In the data rows, 128 means zero.
Some points:
121 126 122 138 125 131 124 133 132 143 121 120 129 108 236 131 127 129 125 138 122 134 113 126 144 129 125 141 137 118 124 129 123 131 110 130 144 117 149 167 128 114 103 132 131 131 118 239 123 133 135 126 125 152 117 133 130 140 136 176 131 119 120
116 120 222 123 124 122 117 126 255 126 119 129 119 122 121 123 121 118 127 116 122 116 117 122 111 130 117 120 121 129 125 123 115 119 124 124 128 118 120 130 118 120 119 141 116 119 126 120 120 118 113 120 120 124 126 110 116 120 124 124 121 121 119
114 126 133 096 169 121 127 132 117 138 120 150 132 129 121 124 123 125 135 097 092 254 116 136 118 132 121 127 125 167 120 130 132 115 139 120 131 128 117 141 128 122 120 136 123 160 123 116 159 133 125 133 104 120 136 121 116 124 125 128 126 112 177
138 120 135 107 129 125 131 123 131 127 130 110 120 118 123 122 128 126 127 131 113 124 127 125 129 126 127 120 124 127 126 123 182 125 125 118 118 129 137 125 126 124 128 166 129 163 255 131 141 145 122 132 115 130 122 129 135 123 119 125 127 126 117
121 129 125 120 119 127 122 124 127 132 134 131 130 128 118 125 255 131 124 136 126 128 124 122 124 122 120 126 128 125 125 151 119 108 128 251 126 126 130 121 130 134 124 128 134 120 126 129 120 127 134 215 125 134 119 148 127 119 123 119 132 130 117
115 155 117 131 131 123 108 117 124 155 144 119 122 111 121 255 121 120 123 128 119 123 124 123 131 133 122 126 124 120 134 125 110 128 143 122 130 208 123 128 123 148 121 118 128 125 127 128 116 123 121 121 119 119 118 125 134 087 109 118 125 140 121
120 111 115 124 117 125 120 122 122 123 112 117 117 104 117 123 072 109 120 110 122 113 123 127 124 120 127 119 125 111 120 094 121 132 120 183 121 118 119 124 105 113 118 122 112 129 114 114 120 117 116 203 113 116 133 254 124 126 129 122 115 113 127
118 124 134 100 127 121 118 121 111 097 108 124 235 116 107 119 122 117 125 127 119 110 141 131 139 127 167 109 136 133 137 126 115 101 150 105 129 116 099 105 118 137 140 103 106 108 133 201 118 112 115 137 126 106 115 114 119 129 137 112 118 122 123
121 134 123 141 187 123 115 129 122 139 113 108 119 115 127 126 147 118 087 108 128 107 131 133 134 133 129 129 129 142 164 123 127 118 131 108 155 117 128 125 120 114 117 182 120 126 117 108 204 135 119 129 218 101 133 126 096 130 120 131 124 119 134
118 112 115 118 119 120 121 116 121 116 117 115 117 116 121 123 150 247 117 124 121 113 122 124 117 124 118 126 115 119 116 130 119 062 117 146 114 117 121 122 223 116 115 119 110 118 120 117 122 116 115 078 120 115 120 178 126 116 118 117 116 119 126
121 121 147 125 133 119 124 119 117 129 120 122 121 131 128 120 134 117 255 125 137 089 131 125 131 119 115 119 118 128 130 121 103 116 121 116 110 125 116 119 125 128 118 168 118 237 111 126 137 128 115 129 153 122 128 111 124 124 118 123 122 125 146
116 125 117 141 116 131 123 136 133 125 134 120 116 208 128 122 117 138 120 137 127 128 199 129 146 134 120 128 131 132 126 128 112 139 150 143 131 135 122 224 126 143 172 131 133 138 132 135 129 132 142 118 130 103 116 135 124 130 216 096 133 132 110
118 115 109 128 122 121 116 129 124 113 116 114 114 110 116 123 125 111 119 122 122 122 119 126 129 128 126 112 118 110 112 122 110 122 118 118 126 113 127 114 120 124 121 127 089 125 123 113 116 129 255 118 111 124 130 100 125 119 119 121 117 118 113
115 120 123 142 117 125 141 125 139 125 147 091 126 130 124 119 124 130 113 148 153 154 124 118 130 141 119 113 125 183 187 124 101 142 124 131 095 129 131 121 128 133 132 120 128 120 129 141 169 115 135 128 162 147 204 129 148 124 120 120 133 143 197
126 129 130 114 130 118 127 123 119 127 123 130 122 106 166 125 133 119 131 137 124 119 131 124 174 118 135 141 125 114 124 126 127 117 094 115 126 122 130 204 126 112 255 121 122 113 119 101 121 116 119 130 122 143 127 120 126 123 121 148 124 124 133
121 133 123 122 119 112 133 124 124 221 106 120 123 122 118 107 123 120 123 122 124 120 121 234 121 120 119 123 122 122 121 123 121 118 121 122 195 101 125 122 122 187 123 120 120 120 122 119 122 119 119 120 121 123 122 124 235 121 123 121 114 221 120
128 123 126 112 124 119 125 123 118 128 114 120 105 140 129 125 130 111 127 190 118 119 130 123 146 116 126 110 108 118 120 120 129 110 232 108 125 111 218 133 122 106 125 114 114 115 112 112 122 122 110 126 116 128 124 117 126 120 224 124 116 116 130
119 119 117 115 125 118 120 119 119 120 116 120 131 166 130 119 122 114 122 163 124 123 114 125 132 124 120 118 255 122 120 119 120 117 118 117 124 122 139 132 122 129 120 121 115 117 122 125 114 119 110 119 119 124 124 114 121 120 116 123 117 117 123
122 133 126 129 130 123 119 142 124 133 127 121 131 227 139 126 121 126 124 115 123 120 112 114 134 120 255 112 119 115 130 127 125 120 136 130 130 118 146 128 127 127 132 124 132 124 120 139 128 118 123 126 120 153 119 124 133 122 096 113 129 122 124
116 165 123 122 127 118 122 124 129 133 167 127 122 115 118 167 128 124 123 115 125 128 120 122 134 125 124 126 129 117 126 120 116 126 141 132 110 173 133 120 129 147 126 121 129 125 127 117 119 122 125 115 122 128 117 124 134 255 117 120 098 138 120
129 128 126 121 111 119 117 121 121 122 121 131 122 124 126 124 127 117 133 130 241 210 134 121 125 119 124 121 115 085 142 124 163 118 115 119 126 125 123 123 125 121 116 103 120 161 141 123 100 103 115 123 210 115 155 118 132 119 127 122 118 117 109
117 127 117 234 107 118 122 129 117 121 116 204 117 124 125 128 125 114 115 111 126 131 116 128 124 105 118 108 117 233 124 127 136 106 126 114 124 111 119 127 121 111 123 122 116 134 147 116 080 139 107 128 130 128 119 115 124 125 120 130 116 116 144
177 126 127 167 131 130 120 116 135 129 132 204 130 129 124 123 127 124 117 145 125 130 144 124 128 107 128 137 126 107 105 125 146 146 120 136 136 134 128 121 126 135 116 144 126 117 169 132 145 108 140 114 130 115 093 131 127 127 123 121 129 126 251
122 126 115 116 140 129 123 134 139 122 123 103 127 124 120 129 121 127 120 125 185 121 117 131 121 135 126 119 129 104 146 132 177 122 126 132 124 122 118 122 124 131 131 092 129 147 145 124 137 255 123 125 149 134 096 125 125 128 129 126 128 131 183
125 123 135 135 110 130 121 130 131 123 133 117 126 123 112 129 153 167 128 126 121 133 123 135 135 110 125 128 138 123 129 254 115 206 134 103 143 118 134 107 153 109 135 112 132 140 122 127 127 125 136 149 123 123 113 194 128 130 118 116 130 124 115
124 122 121 122 118 155 105 124 116 124 120 120 117 122 118 130 122 115 121 127 124 120 118 137 116 120 117 120 119 120 118 125 121 114 120 115 117 145 125 122 120 126 120 119 116 118 122 118 121 119 114 121 119 123 126 119 128 165 123 121 255 126 117
108 143 147 094 113 106 109 108 110 140 132 135 126 127 120 107 117 125 116 129 138 104 125 128 136 113 107 129 120 147 140 102 135 125 118 112 128 123 124 122 127 117 106 111 250 122 114 120 123 117 214 122 113 132 105 131 108 117 117 113 128 116 116
115 170 122 125 126 129 255 130 135 104 084 129 127 120 121 142 127 134 124 125 128 125 131 151 133 122 131 124 129 121 127 116 121 139 126 133 164 190 136 121 129 121 121 128 136 127 119 124 119 125 131 123 128 126 116 125 146 136 122 123 162 117 122
124 125 132 117 126 131 127 178 124 116 137 130 142 146 255 126 124 137 124 128 126 122 164 131 113 125 133 136 128 130 123 128 130 132 174 130 117 131 112 092 123 144 153 121 133 122 129 092 124 122 135 131 122 120 129 131 128 123 142 139 129 138 124
125 127 130 123 126 131 124 141 127 124 136 130 123 163 101 124 128 137 124 134 128 123 142 127 166 126 132 125 139 123 123 125 125 132 140 130 120 134 112 146 131 136 137 124 136 126 124 151 127 123 132 123 123 131 129 133 130 124 128 255 129 137 121
150 124 140 185 142 132 133 129 137 144 126 116 130 121 120 125 134 141 198 112 133 130 125 131 129 191 129 135 137 136 171 124 234 133 137 132 138 129 134 133 128 134 123 097 130 108 145 127 117 095 139 131 121 126 151 127 101 131 131 124 133 135 134
122 132 114 103 147 091 118 115 104 113 103 107 104 130 127 097 139 100 123 121 111 114 118 109 116 133 101 095 094 131 112 134 121 181 108 158 104 124 114 122 115 127 110 104 093 101 121 123 113 114 090 070 118 123 108 157 101 111 104 120 109 138 108
127 235 126 119 114 255 153 123 120 155 135 116 123 125 121 113 125 121 122 127 122 118 117 137 115 118 119 121 122 125 117 129 125 118 111 117 105 133 118 124 119 129 122 121 118 122 122 124 125 119 122 121 120 125 129 123 119 117 132 121 110 121 123
132 127 138 128 250 138 126 124 131 118 133 155 132 118 119 132 124 139 128 150 139 128 130 127 122 115 138 136 133 184 090 132 125 138 119 143 139 125 139 119 130 142 134 121 143 178 125 139 144 140 139 120 137 137 212 137 137 132 138 118 134 135 130
138 105 131 109 102 105 154 135 111 144 204 113 125 142 121 175 129 125 119 132 118 105 124 136 094 108 120 109 114 132 101 129 149 109 075 108 157 183 116 117 111 105 117 123 110 117 107 130 138 121 119 137 123 127 143 114 117 151 153 125 117 136 124
118 123 113 120 130 121 125 122 123 123 122 125 124 117 124 118 108 102 120 119 125 112 122 120 114 130 123 121 119 120 117 172 128 193 118 126 115 123 122 133 255 140 113 128 127 112 120 119 120 119 114 211 123 123 125 094 123 123 133 124 121 128 122
123 114 106 144 112 124 126 121 133 142 133 114 255 139 132 120 130 126 115 136 124 126 119 121 123 118 143 138 137 116 108 118 126 142 136 128 111 127 170 150 119 115 115 139 131 136 114 092 126 132 121 108 121 134 131 125 121 119 122 135 128 133 113
132 092 097 142 124 130 130 128 125 105 101 096 107 106 113 125 125 107 123 113 098 128 114 109 097 125 123 111 119 097 101 140 112 101 122 113 107 109 116 122 100 131 131 119 246 114 118 130 116 116 153 115 131 107 131 106 134 122 124 121 109 132 127
124 121 115 124 114 118 129 095 123 119 117 111 111 166 134 123 124 112 117 114 127 122 112 130 114 124 138 255 114 133 124 122 116 123 136 121 121 122 126 104 119 126 162 120 112 125 124 158 117 127 119 126 121 138 125 116 117 124 129 161 119 121 121
255 126 108 117 136 123 130 124 143 132 123 160 127 128 126 126 119 126 111 118 123 133 127 128 126 132 119 120 125 136 220 130 111 117 126 128 121 124 124 127 131 126 125 155 127 133 116 126 139 149 125 126 117 131 136 123 130 128 124 123 125 120 096
166 129 215 164 120 122 126 122 138 113 128 114 127 120 121 123 132 121 119 148 151 136 135 128 142 231 132 125 124 143 106 125 139 124 113 117 114 128 127 106 126 135 130 198 131 131 108 127 116 138 122 128 104 120 112 135 142 126 128 119 127 127 124
142 128 152 103 108 136 121 131 121 114 133 164 131 127 120 135 109 136 205 122 124 138 105 123 110 162 128 135 132 143 140 131 129 140 138 141 142 121 133 136 127 122 126 187 132 086 148 122 113 160 139 113 200 140 157 139 138 128 127 125 128 134 120
122 123 121 121 124 124 118 250 121 123 120 121 119 099 094 122 125 118 122 129 119 120 215 122 149 123 117 200 128 119 120 125 123 117 127 118 122 120 124 137 121 125 109 121 122 121 119 134 121 118 111 121 123 232 122 119 125 120 120 114 120 122 123
110 122 123 165 115 125 125 122 124 114 124 224 118 117 122 117 128 126 137 137 131 169 124 118 124 127 128 125 126 104 139 119 125 124 116 117 112 131 124 113 119 134 126 108 124 107 121 132 244 148 118 126 098 127 133 122 130 119 129 119 120 140 080
112 109 111 126 138 168 162 107 121 127 255 122 113 105 120 098 117 114 122 117 120 128 129 105 141 133 120 124 121 114 130 116 109 119 144 118 183 108 121 119 119 134 116 121 118 123 118 123 105 127 107 117 116 119 105 116 140 105 104 116 149 140 116
117 119 123 121 112 122 108 123 110 129 111 117 112 105 115 122 126 228 112 123 119 119 117 121 127 115 126 116 118 111 128 103 120 202 120 141 132 107 120 115 088 138 121 135 121 124 115 125 111 128 100 137 107 122 137 073 120 126 131 118 119 103 125
These points spread out most along one direction. Take the direction at right angles to it along which they spread out most. Go by this last direction. Where along it does each point below lie, from 0 to 99? 50 is the average, and the first point above lies past it. One standard deviation of the points above along it is 16.
117 127 117 234 107 118 122 129 117 121 116 204 117 124 125 128 125 114 115 111 126 131 116 128 124 105 118 108 117 233 124 127 136 106 126 114 124 111 119 127 121 111 123 122 116 134 147 116 080 139 107 128 130 128 119 115 124 125 120 130 116 116 144 51
128 123 126 112 124 119 125 123 118 128 114 120 105 140 129 125 130 111 127 190 118 119 130 123 146 116 126 110 108 118 120 120 129 110 232 108 125 111 218 133 122 106 125 114 114 115 112 112 122 122 110 126 116 128 124 117 126 120 224 124 116 116 130 81
122 123 121 121 124 124 118 250 121 123 120 121 119 099 094 122 125 118 122 129 119 120 215 122 149 123 117 200 128 119 120 125 123 117 127 118 122 120 124 137 121 125 109 121 122 121 119 134 121 118 111 121 123 232 122 119 125 120 120 114 120 122 123 73
116 125 117 141 116 131 123 136 133 125 134 120 116 208 128 122 117 138 120 137 127 128 199 129 146 134 120 128 131 132 126 128 112 139 150 143 131 135 122 224 126 143 172 131 133 138 132 135 129 132 142 118 130 103 116 135 124 130 216 096 133 132 110 87
132 127 138 128 250 138 126 124 131 118 133 155 132 118 119 132 124 139 128 150 139 128 130 127 122 115 138 136 133 184 090 132 125 138 119 143 139 125 139 119 130 142 134 121 143 178 125 139 144 140 139 120 137 137 212 137 137 132 138 118 134 135 130 54
124 122 121 122 118 155 105 124 116 124 120 120 117 122 118 130 122 115 121 127 124 120 118 137 116 120 117 120 119 120 118 125 121 114 120 115 117 145 125 122 120 126 120 119 116 118 122 118 121 119 114 121 119 123 126 119 128 165 123 121 255 126 117 42
121 121 147 125 133 119 124 119 117 129 120 122 121 131 128 120 134 117 255 125 137 089 131 125 131 119 115 119 118 128 130 121 103 116 121 116 110 125 116 119 125 128 118 168 118 237 111 126 137 128 115 129 153 122 128 111 124 124 118 123 122 125 146 51
150 124 140 185 142 132 133 129 137 144 126 116 130 121 120 125 134 141 198 112 133 130 125 131 129 191 129 135 137 136 171 124 234 133 137 132 138 129 134 133 128 134 123 097 130 108 145 127 117 095 139 131 121 126 151 127 101 131 131 124 133 135 134 53
120 111 115 124 117 125 120 122 122 123 112 117 117 104 117 123 072 109 120 110 122 113 123 127 124 120 127 119 125 111 120 094 121 132 120 183 121 118 119 124 105 113 118 122 112 129 114 114 120 117 116 203 113 116 133 254 124 126 129 122 115 113 127 27
177 126 127 167 131 130 120 116 135 129 132 204 130 129 124 123 127 124 117 145 125 130 144 124 128 107 128 137 126 107 105 125 146 146 120 136 136 134 128 121 126 135 116 144 126 117 169 132 145 108 140 114 130 115 093 131 127 127 123 121 129 126 251 52
122 126 115 116 140 129 123 134 139 122 123 103 127 124 120 129 121 127 120 125 185 121 117 131 121 135 126 119 129 104 146 132 177 122 126 132 124 122 118 122 124 131 131 092 129 147 145 124 137 255 123 125 149 134 096 125 125 128 129 126 128 131 183 50
138 105 131 109 102 105 154 135 111 144 204 113 125 142 121 175 129 125 119 132 118 105 124 136 094 108 120 109 114 132 101 129 149 109 075 108 157 183 116 117 111 105 117 123 110 117 107 130 138 121 119 137 123 127 143 114 117 151 153 125 117 136 124 38
125 123 135 135 110 130 121 130 131 123 133 117 126 123 112 129 153 167 128 126 121 133 123 135 135 110 125 128 138 123 129 254 115 206 134 103 143 118 134 107 153 109 135 112 132 140 122 127 127 125 136 149 123 123 113 194 128 130 118 116 130 124 115 23
124 125 132 117 126 131 127 178 124 116 137 130 142 146 255 126 124 137 124 128 126 122 164 131 113 125 133 136 128 130 123 128 130 132 174 130 117 131 112 092 123 144 153 121 133 122 129 092 124 122 135 131 122 120 129 131 128 123 142 139 129 138 124 74
122 132 114 103 147 091 118 115 104 113 103 107 104 130 127 097 139 100 123 121 111 114 118 109 116 133 101 095 094 131 112 134 121 181 108 158 104 124 114 122 115 127 110 104 093 101 121 123 113 114 090 070 118 123 108 157 101 111 104 120 109 138 108 30
